Here is a table of points, one per row:
tensor([-0.83,  0.02,  0.83, -0.19, -1.63, -0.09, -1.47, -0.07,  1.15,  1.88,  1.15,  1.31, -1.69,  1.11,  0.33, -0.54,
        -0.79,  0.15,  0.56,  2.08, -0.41,  1.43, -0.06,  0.70])
tensor([-0.31, -0.31, -0.42,  0.02,  0.47,  0.01, -0.32, -0.52, -0.47, -0.43, -0.89, -0.79,  0.08,  0.03, -0.05,  0.01,
         2.21, -0.34,  1.20, -0.49, -0.31, -0.91, -0.60,  0.21])
tensor([ 0.37, -0.14,  0.28, -0.31, -0.69,  0.31, -1.21,  0.14,  1.04,  1.08, -0.03,  0.23,  1.95, -0.49, -0.08,  0.38,
         0.41, -0.34, -1.26,  0.05,  0.08,  1.89,  0.75, -0.33])
tensor([-2.11, -0.14,  0.76,  0.64, -1.27, -0.14,  0.58,  1.18, -0.89, -1.21, -1.26,  0.52, -0.04, -0.27,  0.15, -0.66,
        -1.24,  0.14,  2.82,  0.66, -0.06, -0.89, -1.05,  0.02])
tensor([ 0.01, -0.31, -1.15, -0.29,  1.77, -0.72,  0.27,  0.30, -0.35, -0.97, -0.45, -0.52,  2.13, -0.46,  0.10, -0.10,
         0.26, -0.15,  0.31, -1.50,  0.17, -0.03, -0.78, -0.05])
tensor([ 1.45,  0.75,  3.09, -0.48, -2.14,  0.00, -0.31,  0.54, -0.06,  1.09,  0.51,  0.20, -3.31,  0.31, -0.03,  0.33,
        -2.27,  0.62,  1.80,  3.51, -0.76,  0.03,  1.50,  0.88])
tensor([ 2.21, -0.02, -0.42,  0.25, -0.37,  0.29,  1.20,  2.01,  0.01, -0.37,  1.28, -0.27, -1.65, -0.21, -0.21,  0.16,
        -0.09,  0.61, -1.01,  1.24, -0.66,  0.62,  3.37,  0.86])
tensor([-2.77, -0.20,  1.06,  2.32, -0.67, -0.51,  1.59,  0.37, -1.50, -1.48, -1.76, -0.59, -0.38,  0.07,  0.70, -0.44,
        -1.94,  0.11,  1.18, -1.42,  0.53, -1.81, -0.85, -1.02])
tensor([-0.96, -0.28, -0.07,  0.03,  0.56,  0.11, -0.33,  0.16, -1.01, -0.98, -0.66,  0.27,  1.13, -0.27, -0.05, -0.18,
         0.86, -0.31,  1.02, -0.30,  0.25, -0.79, -0.47, -0.66])
tensor([ 0.79,  0.37, -1.33, -0.37, -1.14,  0.43, -1.16, -0.39,  0.40,  0.49,  0.29,  2.22, -2.06,  0.90,  0.36,  0.20,
        -1.04,  0.10,  0.10,  2.10, -0.26,  0.48,  0.57,  1.09])
tensor([-0.36, -0.15, -1.73, -0.77, -0.07, -0.94, -0.62, -1.01,  0.79,  0.51,  0.53, -1.44,  2.86, -0.53, -0.50, -0.07,
         1.23, -0.57, -0.91, -1.37,  0.27,  0.24, -1.51, -0.69])
tensor([-0.77, -0.10, -0.71, -0.21, -0.37,  0.01,  0.06, -0.04,  0.29, -0.25,  1.54, -0.52,  0.23,  0.32,  0.10, -0.15,
        -0.24, -0.07, -0.58,  0.26, -0.23,  0.74,  0.75, -0.31])
tensor([ 0.75,  0.36, -0.74, -0.31,  0.63,  0.21, -0.93, -0.40,  1.55,  0.46,  1.14, -0.51, -0.09,  0.17, -0.27,  0.56,
         1.68,  0.11, -1.48, -0.03, -0.23,  1.04,  0.95, -0.35])
tensor([ 1.45, -0.53, -1.43, -0.08,  2.85, -0.66,  1.23,  0.41, -0.79, -1.40, -1.31, -1.72,  2.17, -1.03, -0.34, -0.17,
         2.27, -0.63, -1.03, -2.60,  0.56, -0.88, -1.79, -1.77])
tensor([ 0.38,  0.06, -0.46, -0.30, -0.14, -0.29, -0.43, -0.63,  0.27,  1.86,  0.57,  0.32, -0.18,  0.23, -0.02,  0.32,
         0.08,  0.02, -1.17, -0.36,  0.13, -0.65, -0.38,  0.92])
tensor([ 0.16,  0.31,  0.72, -0.12, -0.10, -0.45, -0.69, -0.94,  0.84, -0.16,  0.88,  0.45, -1.61,  1.65,  0.25, -0.13,
        -1.15, -0.19, -0.84, -0.96,  0.11,  0.04, -0.75, -0.51])
tensor([-1.20, -0.44, -0.24,  0.17,  1.94, -0.06,  0.75, -0.59, -1.34, -1.53, -0.86, -0.33, -1.82, -0.69, -0.09,  0.41,
        -0.47, -0.19,  1.26, -1.25,  0.36, -1.28, -1.38, -1.17])
tensor([ 2.58,  0.55,  1.51, -0.15, -1.15,  0.47,  0.03,  0.92,  0.50,  1.40,  0.39,  0.65, -2.12,  0.50, -0.06,  1.07,
        -1.24,  0.23,  0.36,  0.32, -0.53,  1.00,  1.70,  1.72])
tensor([-2.29, -0.19, -1.00,  1.25, -0.21, -0.21,  0.51,  0.88, -0.84, -0.90, -1.01,  1.74, -0.65,  0.47,  1.05, -0.55,
        -1.65, -0.31,  1.51, -0.33,  0.65, -0.84, -0.41,  0.11])
tensor([-0.34,  0.38, -1.14, -0.86, -0.18, -0.16, -0.06, -0.45,  0.77,  0.21,  0.60, -0.81,  0.83, -0.19, -0.44,  0.28,
         1.59, -0.11, -1.96, -0.87, -0.44,  1.39,  0.55,  0.19])
tensor([-1.65, -0.23, -0.53,  0.30,  0.57,  0.06,  0.78,  0.33, -0.62, -0.79, -1.02,  0.41, -0.10,  0.20,  0.00, -0.19,
        -1.19,  0.01,  0.64,  0.55, -0.01, -0.99, -0.68, -0.36])
tensor([-0.87,  0.19,  2.34, -0.18, -0.05,  0.55,  0.27,  0.60,  0.14,  0.58,  0.50, -0.24, -1.91, -0.62, -0.28,  0.65,
         0.99,  0.42, -0.30,  0.00, -0.40,  1.09,  0.56,  0.92])
tensor([-1.49, -0.30, -1.05,  0.08,  0.77, -0.62,  0.81, -0.64, -0.57, -0.85, -0.74, -0.44,  0.46, -0.31, -0.31, -0.24,
         0.15, -0.33, -0.37, -0.96,  0.64, -1.05, -0.71, -0.85])
tensor([ 4.52,  0.01,  0.37, -0.64,  0.50,  0.35, -0.89, -0.21,  1.13,  1.02,  2.32, -0.90,  1.73, -0.31, -0.41,  0.12,
         0.41,  0.16, -1.69,  0.88, -0.23,  2.42, -0.46, -0.38])
tensor([ 0.64, -0.08, -0.60, -0.25,  0.82, -0.05, -1.37, -0.10, -0.10,  0.83, -0.64,  1.21,  0.99, -0.67,  0.13,  0.04,
         0.21, -0.07,  0.49,  1.18,  0.25, -1.17,  0.11, -0.18])
tensor([-0.75, -0.33, -1.43, -0.15, -1.75, -0.57,  1.10, -0.58, -0.60, -0.95, -1.37, -0.87,  2.35, -0.73, -0.13,  0.07,
         0.21, -0.42,  0.32, -2.11, -0.02, -1.20, -1.13, -1.23])
tensor([ 0.31,  0.65,  1.58,  0.14, -0.78,  1.46, -0.55, -0.67, -0.53,  0.49, -0.58,  0.46, -1.27,  0.64,  0.25,  0.09,
         0.23,  0.88, -0.45,  0.03, -0.27,  1.00,  0.97,  0.55])
tensor([ 0.45, -0.02,  0.81,  0.45, -1.39,  0.81, -0.49,  0.57, -0.54,  0.72,  0.42,  1.01, -2.71,  1.21,  0.34, -0.28,
        -0.96,  0.64, -1.27,  0.99, -0.67,  1.07,  2.39,  0.92])
tensor([-0.57, -0.39, -0.49, -0.01,  1.89,  0.09,  2.32,  0.07, -1.15, -1.43, -1.28, -0.63,  2.12, -0.65, -0.24, -0.34,
         0.47, -0.27,  0.71, -1.30,  0.29, -1.30, -1.52, -1.37])
tensor([-0.64,  0.54,  0.38, -0.50, -1.84, -0.47, -2.16, -1.46,  2.33,  2.27,  1.46,  0.52, -1.14,  1.00,  0.45, -0.23,
         0.18,  0.42, -0.78,  1.78, -0.15, -0.01,  1.08,  2.57])
tensor([-3.87,  0.08,  2.25,  1.68, -1.20,  0.05, -0.41, -0.15, -1.43, -1.40, -2.15,  2.52, -0.96,  0.09,  0.86, -0.95,
        -2.71, -0.02,  4.18,  2.42,  1.45, -1.93, -0.71,  0.63])
tensor([ 2.77,  0.08,  0.39, -0.30,  2.11,  1.21,  1.96,  1.24, -0.11, -0.05, -0.33, -1.12,  1.02, -0.41, -0.57,  0.51,
        -0.11, -0.14, -1.21, -0.94, -0.35,  0.25,  0.02, -0.96])
tensor([ 1.72,  0.04, -0.01, -0.55,  1.69,  0.28,  0.20, -0.15,  1.69,  0.05,  2.79, -1.13,  0.32, -0.28, -0.61,  0.15,
         3.04,  0.36, -1.95,  0.55, -0.50,  1.50,  0.46,  0.83])
tensor([ 1.22, -0.23, -1.41, -0.31,  0.59, -0.77, -0.26, -0.72, -0.02,  0.22, -0.04, -1.22,  3.32, -0.76, -0.37, -0.14,
         0.63, -0.52, -0.21, -1.80,  0.78, -0.52, -0.49, -0.93])
There is one direction along which these points spread out most. Take the direction at right angles to it along which they spread out most. Then take the direction at right angles to both along which they spread out most. Go by this last direction. How many in every 100 of the points above lie lower along it than each point below? Answers are rounded to whole numbers. More than half of the points above lie lower than the first one.
tensor([ 2.58,  0.55,  1.51, -0.15, -1.15,  0.47,  0.03,  0.92,  0.50,  1.40,  0.39,  0.65, -2.12,  0.50, -0.06,  1.07,
        -1.24,  0.23,  0.36,  0.32, -0.53,  1.00,  1.70,  1.72]) -> 6
tensor([-0.36, -0.15, -1.73, -0.77, -0.07, -0.94, -0.62, -1.01,  0.79,  0.51,  0.53, -1.44,  2.86, -0.53, -0.50, -0.07,
         1.23, -0.57, -0.91, -1.37,  0.27,  0.24, -1.51, -0.69]) -> 94
tensor([-0.96, -0.28, -0.07,  0.03,  0.56,  0.11, -0.33,  0.16, -1.01, -0.98, -0.66,  0.27,  1.13, -0.27, -0.05, -0.18,
         0.86, -0.31,  1.02, -0.30,  0.25, -0.79, -0.47, -0.66]) -> 47
tensor([-0.57, -0.39, -0.49, -0.01,  1.89,  0.09,  2.32,  0.07, -1.15, -1.43, -1.28, -0.63,  2.12, -0.65, -0.24, -0.34,
         0.47, -0.27,  0.71, -1.30,  0.29, -1.30, -1.52, -1.37]) -> 18
tensor([-2.11, -0.14,  0.76,  0.64, -1.27, -0.14,  0.58,  1.18, -0.89, -1.21, -1.26,  0.52, -0.04, -0.27,  0.15, -0.66,
        -1.24,  0.14,  2.82,  0.66, -0.06, -0.89, -1.05,  0.02]) -> 41
tensor([ 0.64, -0.08, -0.60, -0.25,  0.82, -0.05, -1.37, -0.10, -0.10,  0.83, -0.64,  1.21,  0.99, -0.67,  0.13,  0.04,
         0.21, -0.07,  0.49,  1.18,  0.25, -1.17,  0.11, -0.18]) -> 71
tensor([ 4.52,  0.01,  0.37, -0.64,  0.50,  0.35, -0.89, -0.21,  1.13,  1.02,  2.32, -0.90,  1.73, -0.31, -0.41,  0.12,
         0.41,  0.16, -1.69,  0.88, -0.23,  2.42, -0.46, -0.38]) -> 32
tensor([-0.83,  0.02,  0.83, -0.19, -1.63, -0.09, -1.47, -0.07,  1.15,  1.88,  1.15,  1.31, -1.69,  1.11,  0.33, -0.54,
        -0.79,  0.15,  0.56,  2.08, -0.41,  1.43, -0.06,  0.70]) -> 91
tensor([ 1.45, -0.53, -1.43, -0.08,  2.85, -0.66,  1.23,  0.41, -0.79, -1.40, -1.31, -1.72,  2.17, -1.03, -0.34, -0.17,
         2.27, -0.63, -1.03, -2.60,  0.56, -0.88, -1.79, -1.77]) -> 12
tensor([-1.49, -0.30, -1.05,  0.08,  0.77, -0.62,  0.81, -0.64, -0.57, -0.85, -0.74, -0.44,  0.46, -0.31, -0.31, -0.24,
         0.15, -0.33, -0.37, -0.96,  0.64, -1.05, -0.71, -0.85]) -> 56
tensor([ 2.77,  0.08,  0.39, -0.30,  2.11,  1.21,  1.96,  1.24, -0.11, -0.05, -0.33, -1.12,  1.02, -0.41, -0.57,  0.51,
        -0.11, -0.14, -1.21, -0.94, -0.35,  0.25,  0.02, -0.96]) -> 0
